The rows below fall into families. The same turns and mirrors carry the whole set onto itself and the rows of a family onto each other. For each named row, which other rows are in its family? Write them in the order they are listed.
These 32 rows form 4 families of 8 rows each.
patam: [  1.9  23.5 -28.2  -4.1 -19.0  16.3  -2.8  14.1  17.5  17.3 -11.4 -11.6
   8.2 -11.3]
rol: [-16.9  21.7  -3.5   4.3  -9.6  18.1  -9.1 -19.7  10.8   8.8   9.8 -18.0
  10.8  13.2]
fen: [-10.1  34.7 -19.9  -8.2  -7.2  24.6  -8.2 -19.6  14.1   0.5  -8.6 -30.8
   4.7   5.5]
noda: [  7.1  46.1 -12.0   5.8  -6.7  13.6  -3.7 -19.4  11.8   0.5   7.0 -20.0
  -5.1 -10.2]
vek: [-10.8  43.0  -4.3   2.9  -4.5   3.3 -15.8 -22.7  15.2  -2.7  11.8 -23.4
   0.1 -10.9]
Nagik: [ -1.6  35.2 -20.1  -6.6  -1.5 -16.0  -0.3   7.6  34.3   7.4  -3.1  -8.2
  19.8  -1.5]
bav: [ 13.3  23.8 -23.5  -2.8  -5.8   2.3   2.9   3.6  23.9  11.7  -6.0   4.1
   8.2 -10.7]
mig: [-20.2  41.2 -21.3  -3.4 -19.0  -2.3 -10.1  20.9  16.0  10.8  -3.8 -15.5
  15.4  -2.3]
vatan: [ -2.9  41.5 -20.4 -10.7  -0.2 -18.0  -5.8   4.3  29.3   8.5   2.8  -5.9
  16.9  -3.5]
Deno: [ -9.7  36.3 -21.9  -7.6 -17.2   0.0  -2.9  15.6  26.1   9.3 -19.1 -19.0
   9.1 -13.7]
zabil: [  7.8  23.0 -15.3  -1.4  -8.8  -3.2   8.9   7.3  29.3  17.5  -6.5   0.2
  13.7  -1.6]
vuto: [ -7.8  32.0 -17.1 -11.5  -7.1  -8.8   2.4  10.3  32.7   5.4 -15.8  -4.5
  15.5   0.2]
Poro: [-11.9  32.2 -12.0 -10.6  -7.3  24.9 -10.5 -24.4  14.5   0.8  -3.5 -24.0
   6.9   5.3]
Buvez: [-24.7  26.4  -6.9   5.5  -7.6   9.5 -10.8 -11.5   9.0   5.2   5.3 -21.1
   4.1  19.7]
Pinuv: [ -9.7  38.9   0.3  10.1  -8.3  -7.6  -0.1 -14.7   9.4  12.4  12.6  -7.7
  -6.1   5.2]
Rurip: [  1.7  37.5 -12.5   6.4   1.3   7.8 -11.1 -22.9  14.4  -0.4  11.5 -25.0
  -4.0  -8.3]
zal: [-12.2  25.6 -17.7   2.4  -2.9  21.3 -11.9 -21.7  11.5  -4.3  -3.0 -28.0
   3.0   3.5]
bizad: [-16.0  38.9 -21.4  -1.6 -16.9  -4.8  -4.9  20.5  23.4   7.0  -9.6 -18.4
  16.8  -4.6]
nobuf: [ 10.2  20.3 -28.9   0.8  -0.7   0.8   1.4  -8.0  24.0  13.4  -4.0  -1.7
  16.1 -11.7]
Batu: [-10.5  38.3  -1.4   9.6  -4.2  -4.3  -9.9 -12.3  11.2   9.0  20.0 -18.5
  -3.2   8.1]
veseb: [  5.3  27.5 -20.6   2.4 -19.3   5.5   4.2  12.7  22.3  22.3  -9.0 -14.1
   6.6 -16.7]
zamul: [-27.0  27.7  -7.9  -4.1  -8.5   3.6  -4.8 -15.3  11.2  13.1  -3.3 -17.9
   3.9  21.2]
fip: [ -4.2  33.9 -18.0 -11.9  -3.8 -16.3  -3.2   9.4  27.7   9.6  -6.8   1.8
   7.7  -3.5]
zadod: [-24.5  26.4  -1.3  -3.8 -10.8   8.7  -7.2 -19.5   9.9  15.1   2.0 -15.6
   4.7  15.6]
nibov: [-12.3  39.9   3.4   6.3 -11.2  -1.1  -5.8 -18.1   8.2  12.4  13.6 -10.0
  -5.0  -0.6]
Rafar: [  0.7  46.0  -6.1  -0.1  -7.8  14.8  -8.3 -23.0  12.7  -1.5   7.9 -18.4
  -2.8 -10.8]
tef: [-16.6  33.6 -22.9 -12.9 -16.6  -2.3  -9.2  19.5  20.8  15.3 -13.0 -13.4
   7.8  -3.8]
geveb: [-17.2  34.6   0.9   8.2 -13.1   4.0 -12.9 -14.5   8.6  14.3  17.9 -22.2
   1.4   0.7]
Vezom: [ -4.6  22.2 -27.3   9.7 -20.2   9.6   1.0  12.8  17.7  15.0 -11.8 -16.1
  14.3 -13.5]
Vute: [ -6.5  19.5 -30.4   7.3 -20.1  16.6  -2.6   8.2  10.9  14.8 -10.8 -11.4
  14.7 -11.3]
sosav: [-10.4  29.6  -9.4  -1.3  -1.0  17.3 -11.9 -27.8  17.6  -8.2   3.2 -18.8
   9.7   1.4]
Davo: [  9.8  18.7 -25.5   4.9  -4.0  -1.5   6.0  -0.8  28.0  15.5  -5.8  -5.9
  17.2 -10.0]

Same family as fip: patam, bav, Buvez, Rurip, zal, Batu, tef
Same family as Vezom: Nagik, Poro, bizad, zadod, nibov, Rafar, Davo

